In the data rows, the value 500 means zero.
Some points:
[472 447 482 424 385 429 448 420 388 480 449 544 507 637 706 418 352 551 405 668 263 431 653 254 677 519 693 584 455
 507 389 336 410 477 626]
[394 738 293 541 504 439 462 483 615 443 527 575 633 466 596 451 470 302 530 284 337 512 703 639 433 530 480 487 449
 438 647 448 484 582 518]
[632 497 263 401 752 305 380 362 496 294 566 302 522 414 574 354 384 615 404 453 668 292 519 476 516 645 367 508 416
 465 476 508 628 739 405]
[582 341 244 587 450 363 393 463 427 384 811 705 772 349 376 476 389 635 495 441 318 571 508 598 363 641 404 681 560
 387 509 238 347 618 511]
[406 532 470 556 265 248 184 320 788 418 688 264 627 538 373 230 292 281 463 605 565 598 633 430 405 328 278 649 592
 430 488 608 290 510 445]
[498 544 457 642 457 383 529 352 535 482 504 332 419 508 391 365 444 328 518 545 268 392 576 649 593 557 579 370 533
 648 486 596 409 559 766]
[491 622 339 554 801 390 521 262 451 575 508 303 530 436 569 388 422 620 615 597 755 432 413 526 399 398 360 621 347
 425 386 444 526 568 475]
[456 785 219 570 304 449 568 406 780 486 403 382 489 444 380 533 410 663 673 657 522 569 518 743 314 627 386 493 653
 666 331 244 532 486 436]
[575 414 444 731 331 419 481 304 374 485 419 475 524 315 438 598 371 565 467 475 411 420 660 657 539 464 509 385 566
 543 688 462 211 354 598]
[510 543 268 574 526 319 509 450 608 345 675 674 596 367 750 529 386 465 243 401 524 723 573 504 472 654 634 420 337
 628 395 528 477 546 504]
[750 492 321 473 412 464 424 474 485 379 495 504 714 394 444 409 349 401 610 411 378 584 278 409 698 460 481 655 520
 657 495 549 331 452 279]
[692 507 396 470 579 287 375 468 466 518 562 213 423 286 510 430 472 589 564 398 633 511 618 663 328 666 590 573 525
 409 247 566 491 496 502]
[471 604 170 370 342 223 607 388 431 284 728 641 445 378 571 369 405 495 482 471 502 648 702 447 502 471 610 358 421
 722 640 536 448 453 433]
[733 675 497 361 490 344 728 300 580 498 332 423 357 355 508 455 476 664 343 528 670 385 492 700 523 467 540 652 568
 290 336 445 523 475 439]
[378 488 630 316 409 590 245 440 371 511 608 434 421 343 404 471 505 310 465 615 549 664 375 401 335 387 414 501 436
 684 447 549 451 605 409]
[495 418 498 579 619 419 566 360 561 468 569 726 563 479 305 372 417 391 484 537 527 648 485 492 526 735 542 828 576
 393 747 452 473 344 361]
[629 481 294 282 464 367 644 343 492 442 370 402 729 451 574 388 495 303 446 298 373 728 583 641 531 385 278 599 408
 495 482 392 452 535 469]
[717 496 326 520 644 277 384 275 428 331 586 380 374 514 495 419 387 574 523 493 670 364 663 387 375 575 297 353 389
 537 392 578 561 741 279]
[503 493 316 524 572 360 555 309 684 457 656 504 662 540 421 535 579 227 730 522 629 520 582 462 564 554 590 416 685
 700 442 273 486 498 441]
[593 532 518 563 338 474 522 550 504 527 672 522 541 202 445 310 385 456 395 231 436 557 765 517 481 370 566 676 557
 750 338 473 566 396 623]
[624 399 331 524 518 340 578 563 484 478 538 626 616 557 556 458 415 247 311 674 846 481 762 554 627 532 346 620 515
 741 568 264 412 571 487]
[536 757 457 462 409 152 483 337 531 294 384 449 657 503 667 326 368 866 587 509 550 995 757 536 750 461 308 703 606
 589 422 391 634 556 713]
[560 307 455 495 473 345 408 364 435 313 482 620 571 310 422 363 394 396 596 530 382 696 340 597 694 487 373 439 495
 543 416 378 512 485 224]
[402 402 337 507 520 366 580 448 647 514 450 384 613 416 497 452 351 695 433 356 346 736 608 450 471 323 286 570 513
 555 624 423 569 849 400]
[580 460 364 540 493 259 329 239 528 305 530 507 371 475 512 345 603 371 353 554 485 612 479 429 417 445 588 436 505
 528 559 256 596 646 105]
[605 666 307 674 394 537 698 445 507 316 650 472 444 457 490 468 510 369 504 372 534 632 699 194 441 610 322 307 498
 630 447 415 524 532 288]
[597 542 452 580 386 202 362 326 446 228 553 480 433 620 289 510 548 407 357 348 464 575 412 446 437 480 373 584 676
 558 572 354 426 501 486]
[367 463 439 405 616 640 470 337 626 381 551 570 664 544 552 555 341 370 553 574 797 506 568 416 605 425 665 715 572
 628 591 283 467 374 584]
[367 441 440 535 444 380 565 530 711 435 522 501 535 335 338 564 420 516 538 603 545 615 574 687 403 517 556 639 305
 626 670 644 589 465 341]
[586 578 342 566 532 319 212 443 592 753 602 539 426 286 526 392 374 432 627 513 468 615 398 506 777 473 493 512 316
 721 580 213 456 437 512]
[549 553 413 479 590 432 576 350 619 326 546 451 659 460 477 313 473 285 534 226 384 545 454 664 426 610 412 431 462
 628 378 394 479 480 589]
[715 540 536 448 525 210 464 395 528 543 491 482 570 645 555 520 302 511 593 341 590 747 577 519 244 428 376 426 432
 602 697 463 467 614 501]
[543 591 558 598 379 541 283 292 444 506 688 496 684 419 389 207 135 265 86 674 601 333 543 812 502 227 395 571 674
 808 392 515 480 502 572]
[546 550 311 606 333 563 783 401 476 354 700 482 356 458 558 513 294 442 389 362 474 736 405 594 465 695 463 603 524
 416 637 530 482 528 537]
[563 417 47 391 465 538 597 391 358 611 595 285 684 414 302 573 308 503 473 408 632 648 566 414 396 402 449 431 544
 551 555 408 589 446 586]
[284 260 371 390 534 226 372 361 464 398 276 453 442 562 496 625 252 510 378 255 313 642 570 605 520 440 389 596 567
 659 487 409 574 620 501]
[579 552 294 547 485 404 639 235 597 344 549 501 570 322 350 471 385 328 686 225 320 534 556 579 459 454 389 465 298
 675 533 498 370 564 529]
[513 590 561 664 357 500 444 478 499 507 573 408 542 612 657 465 515 572 544 553 247 285 582 621 575 534 630 497 529
 478 616 259 503 630 543]
[522 404 400 773 405 529 457 515 456 330 602 657 447 403 456 574 413 583 356 343 531 369 600 563 606 401 435 445 661
 378 499 364 318 528 503]
[601 328 359 532 294 518 427 289 415 360 948 610 500 596 249 398 588 594 523 525 513 541 581 635 709 579 539 697 615
 591 616 492 537 609 577]
[512 556 173 369 590 408 387 455 380 499 620 441 621 423 452 316 64 557 640 451 658 445 677 694 450 500 378 610 566
 737 462 686 476 403 447]
[397 333 428 838 454 492 592 306 372 496 484 389 602 499 539 384 439 539 465 372 528 546 566 767 566 305 575 472 398
 403 603 501 327 445 411]
[599 447 429 326 483 479 540 347 730 403 693 364 530 404 502 428 458 486 523 402 380 606 652 574 479 491 260 478 379
 526 607 400 408 423 460]
[411 505 246 462 507 395 511 315 663 438 508 515 407 425 596 376 602 277 620 272 469 506 657 620 567 566 306 553 666
 477 627 451 592 531 600]
[602 437 488 459 299 396 442 322 477 395 371 367 528 374 425 393 479 439 420 492 687 537 393 333 454 496 413 347 449
 614 575 274 448 570 445]
[597 478 451 367 317 266 585 446 740 573 646 431 663 718 593 423 205 534 478 423 423 600 581 477 326 455 464 567 536
 474 507 451 395 638 557]
[589 563 359 662 548 445 627 488 525 295 561 625 382 487 564 473 160 346 431 428 622 594 759 473 446 592 577 597 361
 617 449 307 459 544 404]
[573 519 340 515 653 324 527 399 522 203 868 596 503 667 621 618 420 509 500 587 454 690 512 736 587 475 649 371 392
 526 461 415 568 443 357]
[413 493 368 787 471 336 540 443 426 463 457 405 596 463 665 459 544 490 271 452 448 463 553 612 636 562 628 317 540
 552 706 540 496 505 314]
[567 535 414 412 428 269 639 507 636 402 573 490 622 538 501 401 383 443 452 561 300 642 576 513 360 372 244 567 450
 697 462 630 500 685 592]
[439 492 430 750 593 476 399 384 384 450 512 472 429 586 410 457 582 682 308 414 426 578 594 491 498 318 525 554 486
 506 590 490 424 382 615]
[405 614 270 411 568 441 541 562 646 306 569 353 515 541 544 372 424 341 439 281 355 631 395 664 398 330 341 327 680
 518 659 331 525 498 470]
[591 586 418 509 338 305 226 373 619 270 555 475 449 509 471 545 443 536 417 434 659 772 464 433 641 514 483 553 528
 663 640 499 453 427 345]
[520 369 270 542 451 449 507 530 584 293 199 538 631 282 408 485 366 543 489 488 440 748 476 500 635 498 258 545 345
 424 613 535 531 436 687]
[697 481 273 734 682 286 651 351 576 196 511 480 549 293 787 655 692 331 668 886 438 671 434 302 231 304 633 554 463
 546 629 581 613 589 656]
[395 521 475 572 554 315 468 285 631 360 523 550 576 558 491 375 406 484 600 596 340 372 642 583 551 498 475 536 546
 584 619 404 296 583 465]
[550 576 649 386 591 323 589 567 383 524 502 432 683 466 478 456 410 675 436 345 373 742 464 483 470 548 423 592 646
 534 415 441 438 770 354]
[464 546 373 757 460 377 454 388 476 474 574 475 471 533 640 358 554 451 219 654 344 632 560 531 611 692 513 425 557
 519 548 562 215 557 363]
[452 414 318 629 612 422 601 201 636 475 735 683 515 563 376 404 402 530 407 444 662 648 441 476 516 598 593 691 717
 649 599 457 426 475 563]
[579 537 341 593 570 296 694 583 717 479 567 581 415 530 314 469 514 372 560 598 424 498 650 480 745 582 441 426 615
 624 307 342 271 514 636]
[569 611 460 444 582 363 436 353 489 451 438 382 697 551 337 569 452 586 488 330 480 575 637 442 642 471 304 609 395
 454 476 648 659 688 418]
[417 578 328 537 491 479 477 266 744 352 627 397 561 352 579 610 375 332 618 399 484 585 563 692 441 532 305 501 534
 475 602 459 376 547 542]
[382 347 458 503 203 510 586 284 537 465 475 619 657 518 578 405 418 542 636 479 667 654 535 524 369 427 449 369 381
 612 492 601 596 419 442]
[442 511 262 471 313 533 421 450 589 308 366 452 506 541 441 397 636 461 428 604 521 590 431 518 568 399 372 579 322
 535 350 368 331 691 439]
[689 413 267 567 517 483 427 234 359 613 597 631 446 399 311 678 395 483 464 424 445 861 622 611 590 405 502 537 578
 416 544 325 461 700 470]
[540 601 387 717 569 633 132 394 416 403 663 513 464 587 347 577 468 627 547 449 698 731 623 360 419 311 529 350 657
 489 547 600 199 548 602]
[509 554 414 487 448 330 619 666 476 365 693 651 466 569 445 421 361 364 428 515 684 565 812 450 502 478 420 476 366
 393 563 428 400 468 446]
[578 537 318 471 416 356 385 478 536 433 643 675 602 379 564 487 583 465 666 316 548 567 292 486 608 359 398 544 470
 660 530 625 381 621 282]
[717 411 186 405 466 376 512 398 634 518 491 608 546 642 448 296 282 671 420 397 511 626 402 726 367 728 334 482 565
 522 627 613 548 538 567]
[548 385 322 512 436 202 563 540 566 325 604 673 490 391 426 457 477 454 271 356 471 551 644 534 585 609 688 531 283
 638 425 407 421 572 500]
[522 473 200 459 490 427 593 314 780 510 834 669 452 393 542 474 440 622 259 497 435 563 724 382 583 350 514 405 414
 596 365 509 480 446 363]
[599 567 395 604 521 180 460 365 385 627 635 365 504 488 654 542 414 657 408 397 619 405 472 514 518 534 214 749 443
 530 340 528 577 465 552]
[571 534 359 527 347 342 490 439 506 485 603 686 568 469 435 556 397 435 592 600 330 527 367 492 704 469 324 581 382
 565 500 509 566 460 327]
[785 390 508 435 525 522 389 503 548 358 506 411 473 408 731 498 614 441 539 365 513 700 770 741 333 441 476 617 722
 596 521 453 600 205 484]
[722 401 254 509 378 388 379 573 428 582 502 594 559 335 553 432 429 410 751 442 445 690 471 563 604 342 510 553 487
 646 443 547 321 590 149]
[626 612 268 635 468 477 391 479 623 602 502 384 314 568 562 334 476 627 482 470 733 509 510 454 413 508 425 679 514
 551 192 542 607 452 366]
These points spread out most along one direction. Take the direction at right angles to it along which they spread out most. Go by this last direction. For each point below, how far along it does it lie, from 0 to 99? 50 is the average, and the first point above lies past it. One standard deviation of the points above along it is 16.
[567 535 414 412 428 269 639 507 636 402 573 490 622 538 501 401 383 443 452 561 300 642 576 513 360 372 244 567 450
 697 462 630 500 685 592] 31
[503 493 316 524 572 360 555 309 684 457 656 504 662 540 421 535 579 227 730 522 629 520 582 462 564 554 590 416 685
 700 442 273 486 498 441] 44
[520 369 270 542 451 449 507 530 584 293 199 538 631 282 408 485 366 543 489 488 440 748 476 500 635 498 258 545 345
 424 613 535 531 436 687] 25
[632 497 263 401 752 305 380 362 496 294 566 302 522 414 574 354 384 615 404 453 668 292 519 476 516 645 367 508 416
 465 476 508 628 739 405] 71
[578 537 318 471 416 356 385 478 536 433 643 675 602 379 564 487 583 465 666 316 548 567 292 486 608 359 398 544 470
 660 530 625 381 621 282] 35
[717 411 186 405 466 376 512 398 634 518 491 608 546 642 448 296 282 671 420 397 511 626 402 726 367 728 334 482 565
 522 627 613 548 538 567] 44
[498 544 457 642 457 383 529 352 535 482 504 332 419 508 391 365 444 328 518 545 268 392 576 649 593 557 579 370 533
 648 486 596 409 559 766] 56
[536 757 457 462 409 152 483 337 531 294 384 449 657 503 667 326 368 866 587 509 550 995 757 536 750 461 308 703 606
 589 422 391 634 556 713] 47
[367 463 439 405 616 640 470 337 626 381 551 570 664 544 552 555 341 370 553 574 797 506 568 416 605 425 665 715 572
 628 591 283 467 374 584] 64
[417 578 328 537 491 479 477 266 744 352 627 397 561 352 579 610 375 332 618 399 484 585 563 692 441 532 305 501 534
 475 602 459 376 547 542] 34
[689 413 267 567 517 483 427 234 359 613 597 631 446 399 311 678 395 483 464 424 445 861 622 611 590 405 502 537 578
 416 544 325 461 700 470] 44
[512 556 173 369 590 408 387 455 380 499 620 441 621 423 452 316 64 557 640 451 658 445 677 694 450 500 378 610 566
 737 462 686 476 403 447] 69
[464 546 373 757 460 377 454 388 476 474 574 475 471 533 640 358 554 451 219 654 344 632 560 531 611 692 513 425 557
 519 548 562 215 557 363] 59
[563 417 47 391 465 538 597 391 358 611 595 285 684 414 302 573 308 503 473 408 632 648 566 414 396 402 449 431 544
 551 555 408 589 446 586] 50
